[[133 120 126 129 128 131 124 129 131]
 [119 135 137 138 124 118 120 137 138]
 [132 133 123 125 141 127 132 117 133]
 [131 122 132 125 131 133 133 129 123]
 [119 137 133 135 123 117 121 133 132]
 [123 130 129 117 151 130 136 117 129]
 [130 125 132 123 127 131 135 131 120]
 [120 139 135 137 123 113 127 132 125]
 [128 130 136 115 147 130 132 112 132]
 [129 130 128 121 120 130 138 131 118]
 [119 139 136 134 123 117 127 131 124]
 [132 123 144 113 140 126 128 112 133]
 [127 129 125 123 122 130 139 131 124]]
Indices start at 0.
Which number is the entry in the top-left corner?
A: 133
Which number is the entry in the top-right corner?
A: 131
Which number is the entry in row 2 and column 0?
A: 132
Which number is the bottom-left entry?
A: 127
The entry at row 1, column 2 -> 137
The entry in row 2 and column 1: 133
The entry in row 0 and column 2: 126
The entry just right of 147 is 130
The entry directly below 115 is 121
The entry in row 0 and column 1 is 120
The entry just left of the largest entry is 117
Which number is the entry just right of the centre entry?
A: 131
Which number is the entry just left of the centre entry?
A: 123
Which number is the bottom-right entry?
A: 124
The entry at row 2, column 2 -> 123
Which number is the entry just right of the largest entry?
A: 130
Which number is the entry at row 1, column 0?
A: 119
Which number is the entry directly above the largest entry?
A: 123
Which number is the bottom entry of the column that holds the largest entry?
A: 122

129,106,138,125,127,142,129,126,121,121,131
Which number is the third entry from the left?
Answer: 138
Which number is the first entry from the left?
Answer: 129
The 1st entry from the right -> 131

Read these off the matrix that follows.
1) Find the smallest entry in the last row.
2) Find the first entry in reading order.
3) Find the centre entry.
4) Find the fifth-last entry, reading row by row.
5) Find the second entry on the main diagonal.
6) Find the top-right entry.
7) Find the largest entry in the last column.
8) Find the entry in the bottom-right corner.
[[114 131 135 134 131]
 [140 128 122 125 113]
 [132 127 134 128 120]
 [128 136 127 128 118]
 [128 147 114 117 130]
 [129 116 150 146 126]
 [130 126 114 108 131]
 [125 127 123 132 144]
 [127 140 114 120 133]
 [121 135 150 143 122]
 [140 118 127 133 125]]
1) 118
2) 114
3) 150
4) 140
5) 128
6) 131
7) 144
8) 125

B =
[[125 139 145 126 153 124]
 [147 133 145 133 142 123]
 [130 135 119 142 123 117]]
What is the first entry in reading order?
Answer: 125
What is the last entry, reading row by row?
Answer: 117
The entry in the bottom-left corner: 130
What is the top entry of the column that holds the smallest entry?
Answer: 124
The bottom entry of the column that holds the largest entry is 123
The entry directly above 119 is 145
The 2nd entry in reading order: 139
